(in the rows, 128 means zero)
Each named move below is a turn or a mirror, shown by a few rows before and after it. Which moves, in which order, take the first row of each later pair to the second? The first pair is answered.
q_216 (before => after):
[107 117 140 131 107 131 151 141 158 131] => [133 114 107 140 147 128 137 114 158 144]
[188 144  71 171 181 121  83 123 123 135] => [ 97 158 170 133  67 131 128 206 123  96]
[136 125 132 140 116 126 124 136 125 110] => [146 127 125 140 122 126 115 130 127 115]
[136 132 121 109 109 108 103 140 125 110] => [150 137 118 109 113 108 100 129 125 119]
q_685 (before => after):
[146 151  91 133 162 113  88 108 121 167] => [149 157  90 139 160 113  90 109 114 169]
[111 140 137 118 116 115 142 141 123 128] => [116 124 136 111 125 112 148 124 133 137]
[140 132 149 136 115 134 133  61  89 176] => [137 169 161 154  98 131 107 110  68 155]
[113 133 132 123 120 139 123 158 132 118] => [120 112 128 109 127 135 139 115 149 128]
q_361 (before => after):
[128 151 114 122  95 121 127  92  92 147] => [138 153 118 154 120 141 139 114  81 152]
[175 164 130 169 145 117  94 150 131 110] => [153 162 154 169 137 114 114 184 147  96]
[129 139 159 161 134 155 152 160  92 176] => [101 127 181 114  88 138 150 168 114 157]
Then:
(2 to 4 moves a pair)
[110 170 188 129  73 136 163 163  75 140] => [ 87 103 192 102  90 112 205 138 157 126]	q_216, q_361, q_361, q_685
[138 114 131 148 168 147 156 146 144 133] => [145 147 112  98 111 111  83 125 137 120]	q_361, q_361, q_685, q_361
[120 137 136 168 140 134 170 154 107 109] => [150 157  95 165 145 109 124 136 115 101]	q_361, q_216, q_685
[152 144 111  91 112 104  81  83 127 125] => [100 101 172 144 144 153 182 149 143 132]	q_361, q_361, q_685, q_216
[132 160 114 164 123 162 111  97  47 158] => [157 133  85 162 177 145 103  76  97 163]	q_361, q_361, q_216
[ 87 104 167 122 106 150 179 125 122 156] => [149 153 105 180 158 150 110 139  96 156]	q_685, q_216, q_685
[106 131 158 167 122 148 148 194 122 108] => [142 120  99  92 113  93  81  87 144 109]	q_216, q_361, q_361, q_361
[158 108  88 120 141  99  81 115 161 109] => [126 135 130 138 110 119  98 187 142  85]	q_685, q_361, q_216
[ 91 123 157 114  85 125 141 183 143  86] => [ 92 152 161 110  76 135 136 174 106 101]	q_361, q_216, q_361, q_216
[106  74 162  65  74  93 130 121 133 147] => [100 102 190 125  86 143 164 173  81 166]	q_361, q_361, q_216
[108  76 165  91 110 113 168 147 198 134] => [174 166 112 165 149 124  76 188 133 135]	q_361, q_685, q_216, q_361
[163 122  90 130 153 112 118 101 128 136] => [153 158 111 142 120 118 102 156 102 117]	q_216, q_685, q_216, q_685
[155 120 100 121 184 111  99 129 154 115] => [165 114 108 124 190 119 124  91 135 141]	q_216, q_685, q_361, q_361
[118 108 142  72  84 107 118 114 157 121] => [167 167 118 163 135 140  89 167  93 133]	q_361, q_685, q_361
[134 147 150  80  75 120 133 125 129 118] => [176 119 113 129 162 128 153  92 144 155]	q_216, q_685, q_361, q_685
[103 150 156 131  92 156 157 130  82 128] => [108 126 132  75  78 120 128  94 131 118]	q_216, q_361, q_361, q_361
